In the data rows, the value 128 means zero.
Some points:
array([169, 155, 134, 173, 93, 96, 111, 105, 121, 91, 131, 216, 49, 132, 128, 129, 233, 149, 178, 148, 218, 181,
       165, 91, 108, 100, 197, 120, 61, 190, 141, 30])
array([143, 104, 62, 70, 74, 77, 150, 82, 80, 151, 125, 212, 156, 112, 144, 149, 114, 201, 101, 125, 95, 111,
       180, 160, 169, 98, 124, 144, 120, 134, 64, 135])
array([92, 153, 160, 95, 146, 107, 156, 113, 93, 104, 152, 65, 163, 147, 80, 80, 93, 135, 124, 188, 97, 160,
       100, 139, 106, 86, 126, 96, 159, 108, 98, 97])
array([103, 138, 73, 98, 179, 206, 101, 162, 65, 151, 165, 93, 82, 176, 135, 151, 54, 147, 163, 171, 106, 137,
       144, 92, 42, 26, 119, 124, 147, 86, 63, 102])
array([44, 63, 131, 98, 148, 156, 153, 132, 126, 63, 130, 196, 40, 127, 191, 90, 94, 123, 127, 156, 142, 137,
       65, 127, 184, 119, 140, 113, 125, 127, 160, 145])
array([165, 131, 90, 55, 112, 113, 83, 111, 179, 133, 117, 67, 157, 168, 255, 56, 154, 177, 69, 110, 151, 103,
       231, 91, 103, 180, 114, 172, 115, 147, 128, 111])
array([186, 78, 194, 174, 136, 147, 148, 159, 129, 105, 161, 172, 121, 78, 189, 69, 94, 157, 70, 93, 131, 85,
       123, 169, 6, 149, 102, 115, 156, 166, 165, 93])
array([128, 156, 190, 157, 159, 122, 71, 160, 162, 93, 76, 219, 102, 156, 143, 101, 110, 148, 72, 89, 118, 109,
       117, 36, 148, 160, 119, 108, 164, 97, 132, 34])
array([162, 49, 181, 146, 136, 56, 76, 139, 145, 92, 150, 150, 218, 177, 136, 133, 189, 142, 160, 165, 116, 136,
       121, 117, 144, 84, 119, 111, 186, 148, 56, 143])
array([107, 66, 143, 127, 166, 198, 108, 64, 134, 122, 211, 95, 115, 152, 117, 112, 99, 119, 117, 122, 143, 73,
       199, 28, 191, 109, 76, 174, 105, 167, 187, 133])
array([109, 109, 161, 167, 60, 158, 56, 179, 95, 168, 90, 101, 86, 71, 123, 69, 152, 108, 123, 64, 63, 145,
       147, 172, 128, 98, 103, 150, 129, 136, 139, 217])
array([121, 176, 111, 94, 160, 160, 154, 165, 140, 129, 57, 91, 165, 97, 132, 147, 75, 171, 148, 114, 80, 111,
       100, 97, 162, 98, 173, 95, 135, 244, 130, 178])
array([183, 89, 114, 55, 94, 133, 182, 212, 114, 116, 82, 123, 60, 168, 38, 164, 173, 103, 163, 119, 56, 74,
       67, 132, 139, 96, 126, 151, 139, 54, 119, 155])
array([110, 77, 98, 119, 184, 134, 73, 33, 177, 80, 90, 183, 91, 149, 40, 152, 132, 99, 88, 112, 121, 106,
       94, 135, 51, 140, 158, 93, 65, 76, 92, 137])
array([173, 146, 143, 99, 126, 94, 130, 188, 117, 191, 119, 105, 104, 58, 169, 157, 83, 164, 35, 174, 165, 100,
       93, 158, 200, 84, 155, 188, 76, 164, 57, 96])
array([161, 116, 106, 178, 124, 137, 98, 119, 195, 110, 170, 98, 118, 37, 113, 124, 141, 140, 121, 148, 89, 148,
       125, 125, 151, 128, 194, 57, 118, 47, 107, 59])
array([133, 132, 120, 137, 144, 134, 137, 88, 105, 207, 76, 132, 119, 107, 105, 190, 92, 191, 98, 252, 149, 160,
       101, 75, 110, 115, 138, 110, 193, 114, 158, 180])
array([178, 141, 120, 175, 184, 158, 131, 179, 105, 107, 93, 109, 103, 165, 117, 139, 198, 125, 96, 154, 170, 77,
       109, 187, 114, 73, 100, 119, 147, 163, 121, 196])
array([111, 157, 180, 139, 146, 132, 71, 66, 193, 215, 83, 122, 134, 108, 195, 117, 108, 101, 166, 101, 168, 180,
       171, 124, 113, 63, 101, 119, 150, 51, 129, 136])
array([45, 165, 151, 147, 77, 138, 165, 112, 137, 116, 63, 104, 130, 119, 130, 101, 173, 173, 133, 133, 193, 107,
       180, 124, 114, 116, 75, 106, 96, 84, 137, 171])
array([66, 163, 106, 146, 176, 119, 105, 61, 104, 176, 134, 160, 169, 189, 149, 188, 112, 50, 80, 83, 107, 60,
       162, 150, 176, 62, 134, 85, 99, 141, 215, 97])
array([157, 168, 179, 135, 81, 143, 179, 146, 174, 153, 192, 194, 93, 170, 96, 118, 163, 86, 75, 166, 78, 140,
       168, 142, 154, 141, 116, 43, 176, 129, 157, 135])
array([114, 125, 173, 22, 58, 87, 91, 140, 199, 76, 175, 164, 129, 38, 137, 173, 98, 96, 179, 171, 90, 126,
       127, 196, 68, 138, 91, 140, 136, 195, 161, 144])
array([146, 119, 127, 144, 99, 214, 89, 109, 118, 157, 136, 180, 149, 85, 118, 168, 115, 69, 173, 133, 137, 104,
       70, 123, 88, 129, 143, 223, 145, 110, 138, 132])
array([98, 178, 146, 128, 173, 187, 194, 98, 155, 65, 146, 105, 158, 84, 105, 133, 154, 109, 127, 102, 84, 89,
       163, 168, 134, 98, 133, 200, 112, 137, 111, 63])
array([79, 159, 224, 85, 142, 106, 167, 157, 29, 142, 62, 149, 163, 189, 113, 80, 133, 57, 178, 186, 130, 111,
       150, 100, 127, 180, 171, 138, 18, 174, 95, 103])
array([155, 146, 79, 177, 112, 90, 192, 117, 129, 86, 143, 128, 180, 149, 108, 105, 154, 117, 116, 98, 108, 103,
       140, 82, 99, 171, 190, 131, 118, 102, 128, 191])
array([104, 156, 135, 135, 112, 185, 126, 22, 63, 217, 131, 107, 102, 123, 171, 89, 200, 102, 85, 118, 96, 133,
       53, 104, 129, 228, 134, 133, 141, 146, 60, 126])
array([196, 60, 145, 144, 123, 126, 208, 97, 121, 168, 63, 113, 135, 73, 133, 117, 118, 146, 176, 120, 118, 152,
       100, 105, 137, 81, 115, 112, 66, 145, 184, 110])
array([118, 85, 60, 161, 98, 87, 89, 118, 124, 154, 107, 95, 138, 117, 101, 24, 125, 115, 116, 134, 137, 141,
       92, 137, 125, 86, 49, 137, 155, 131, 159, 44])
array([154, 157, 167, 28, 142, 60, 163, 120, 122, 152, 166, 11, 65, 140, 128, 135, 198, 163, 132, 76, 119, 72,
       116, 111, 113, 161, 226, 128, 204, 140, 190, 114])
array([134, 57, 152, 117, 104, 140, 165, 138, 93, 101, 128, 94, 198, 146, 137, 227, 138, 100, 105, 168, 173, 81,
       131, 178, 168, 172, 98, 79, 96, 88, 127, 92])
array([146, 138, 126, 116, 88, 157, 74, 126, 140, 75, 129, 140, 183, 128, 151, 117, 122, 88, 164, 208, 151, 119,
       167, 135, 158, 137, 219, 148, 167, 107, 172, 183])
array([149, 116, 123, 78, 134, 173, 166, 155, 152, 169, 149, 157, 151, 184, 114, 109, 150, 145, 95, 179, 83, 194,
       161, 127, 78, 112, 123, 176, 109, 116, 147, 127])
array([135, 93, 75, 168, 194, 127, 88, 140, 122, 114, 102, 80, 139, 70, 126, 83, 101, 19, 67, 116, 110, 172,
       142, 127, 147, 131, 138, 96, 123, 117, 133, 137])
array([196, 118, 125, 85, 145, 77, 185, 89, 104, 87, 137, 145, 84, 155, 84, 104, 110, 101, 117, 83, 217, 219,
       138, 159, 119, 131, 113, 191, 242, 139, 104, 154])
array([129, 121, 93, 162, 159, 138, 101, 108, 206, 145, 79, 108, 136, 136, 50, 77, 75, 204, 208, 131, 122, 81,
       128, 154, 166, 204, 88, 137, 112, 117, 123, 179])
array([114, 74, 127, 175, 135, 161, 112, 114, 100, 162, 63, 75, 96, 181, 134, 169, 124, 141, 194, 79, 76, 150,
       188, 221, 124, 193, 147, 129, 179, 167, 119, 107])
array([145, 144, 116, 132, 163, 131, 127, 139, 130, 144, 171, 208, 189, 125, 114, 75, 82, 135, 140, 44, 175, 129,
       113, 173, 156, 116, 174, 83, 125, 116, 96, 106])
array([96, 140, 56, 137, 98, 2, 166, 161, 123, 160, 131, 143, 119, 113, 167, 129, 124, 119, 160, 130, 129, 115,
       82, 81, 57, 148, 156, 145, 125, 97, 133, 219])
array([141, 221, 178, 159, 100, 165, 194, 112, 134, 79, 126, 102, 140, 159, 200, 156, 60, 84, 170, 124, 131, 122,
       96, 103, 163, 118, 84, 180, 142, 107, 120, 49])
array([75, 113, 111, 110, 148, 139, 128, 203, 79, 179, 148, 114, 139, 89, 24, 165, 138, 129, 95, 91, 188, 128,
       150, 73, 105, 172, 137, 164, 161, 113, 128, 88])
array([165, 163, 118, 60, 102, 156, 134, 164, 107, 75, 100, 162, 183, 166, 140, 147, 158, 172, 140, 106, 166, 216,
       113, 152, 140, 190, 118, 93, 96, 63, 214, 128])
array([123, 161, 138, 126, 43, 156, 89, 95, 112, 143, 175, 88, 122, 155, 88, 121, 102, 121, 154, 99, 145, 106,
       69, 118, 154, 93, 95, 98, 66, 168, 128, 113])
array([180, 197, 53, 126, 119, 101, 106, 112, 40, 33, 166, 161, 152, 88, 134, 154, 113, 146, 132, 137, 92, 141,
       159, 92, 141, 148, 58, 37, 141, 143, 123, 138])
array([104, 133, 97, 187, 124, 51, 50, 166, 138, 179, 160, 118, 78, 178, 97, 182, 86, 165, 126, 136, 142, 126,
       126, 175, 152, 182, 136, 162, 127, 117, 176, 126])
array([153, 122, 196, 122, 202, 108, 105, 135, 119, 126, 190, 118, 143, 124, 141, 149, 144, 169, 159, 53, 109, 159,
       121, 114, 125, 124, 107, 132, 67, 113, 113, 206])
array([88, 121, 68, 103, 230, 95, 139, 192, 198, 157, 191, 149, 133, 62, 170, 141, 191, 130, 184, 195, 67, 134,
       85, 164, 155, 148, 40, 151, 168, 124, 136, 123])
array([129, 172, 134, 169, 111, 115, 187, 149, 142, 117, 143, 112, 53, 115, 153, 130, 104, 55, 150, 127, 173, 92,
       155, 112, 127, 158, 131, 112, 90, 112, 74, 156])
array([46, 114, 155, 255, 92, 96, 116, 110, 110, 58, 110, 79, 143, 131, 118, 173, 136, 209, 39, 133, 111, 215,
       143, 138, 140, 115, 165, 207, 113, 157, 101, 149])
array([71, 97, 83, 131, 72, 179, 139, 167, 227, 135, 134, 116, 158, 156, 142, 161, 140, 115, 140, 64, 190, 159,
       91, 135, 123, 139, 144, 71, 124, 194, 80, 144])
Along one direction, these points spread out more than along any other. Take the direction at right angles to it along which they spread out most. Go by this last direction. How far along it is each point below, from 0 to 99? 50 is the average, and the first point above lies past it. One standard deviation of the points above along it is 16.
array([146, 119, 127, 144, 99, 214, 89, 109, 118, 157, 136, 180, 149, 85, 118, 168, 115, 69, 173, 133, 137, 104,
       70, 123, 88, 129, 143, 223, 145, 110, 138, 132]) : 40
array([161, 116, 106, 178, 124, 137, 98, 119, 195, 110, 170, 98, 118, 37, 113, 124, 141, 140, 121, 148, 89, 148,
       125, 125, 151, 128, 194, 57, 118, 47, 107, 59]) : 43
array([134, 57, 152, 117, 104, 140, 165, 138, 93, 101, 128, 94, 198, 146, 137, 227, 138, 100, 105, 168, 173, 81,
       131, 178, 168, 172, 98, 79, 96, 88, 127, 92]) : 64
array([104, 156, 135, 135, 112, 185, 126, 22, 63, 217, 131, 107, 102, 123, 171, 89, 200, 102, 85, 118, 96, 133,
       53, 104, 129, 228, 134, 133, 141, 146, 60, 126]) : 39
array([96, 140, 56, 137, 98, 2, 166, 161, 123, 160, 131, 143, 119, 113, 167, 129, 124, 119, 160, 130, 129, 115,
       82, 81, 57, 148, 156, 145, 125, 97, 133, 219]) : 54
array([88, 121, 68, 103, 230, 95, 139, 192, 198, 157, 191, 149, 133, 62, 170, 141, 191, 130, 184, 195, 67, 134,
       85, 164, 155, 148, 40, 151, 168, 124, 136, 123]) : 38
array([146, 138, 126, 116, 88, 157, 74, 126, 140, 75, 129, 140, 183, 128, 151, 117, 122, 88, 164, 208, 151, 119,
       167, 135, 158, 137, 219, 148, 167, 107, 172, 183]) : 62
array([123, 161, 138, 126, 43, 156, 89, 95, 112, 143, 175, 88, 122, 155, 88, 121, 102, 121, 154, 99, 145, 106,
       69, 118, 154, 93, 95, 98, 66, 168, 128, 113]) : 46
array([121, 176, 111, 94, 160, 160, 154, 165, 140, 129, 57, 91, 165, 97, 132, 147, 75, 171, 148, 114, 80, 111,
       100, 97, 162, 98, 173, 95, 135, 244, 130, 178]) : 42
array([186, 78, 194, 174, 136, 147, 148, 159, 129, 105, 161, 172, 121, 78, 189, 69, 94, 157, 70, 93, 131, 85,
       123, 169, 6, 149, 102, 115, 156, 166, 165, 93]) : 56
array([141, 221, 178, 159, 100, 165, 194, 112, 134, 79, 126, 102, 140, 159, 200, 156, 60, 84, 170, 124, 131, 122,
       96, 103, 163, 118, 84, 180, 142, 107, 120, 49]) : 64
array([149, 116, 123, 78, 134, 173, 166, 155, 152, 169, 149, 157, 151, 184, 114, 109, 150, 145, 95, 179, 83, 194,
       161, 127, 78, 112, 123, 176, 109, 116, 147, 127]) : 57
array([157, 168, 179, 135, 81, 143, 179, 146, 174, 153, 192, 194, 93, 170, 96, 118, 163, 86, 75, 166, 78, 140,
       168, 142, 154, 141, 116, 43, 176, 129, 157, 135]) : 73
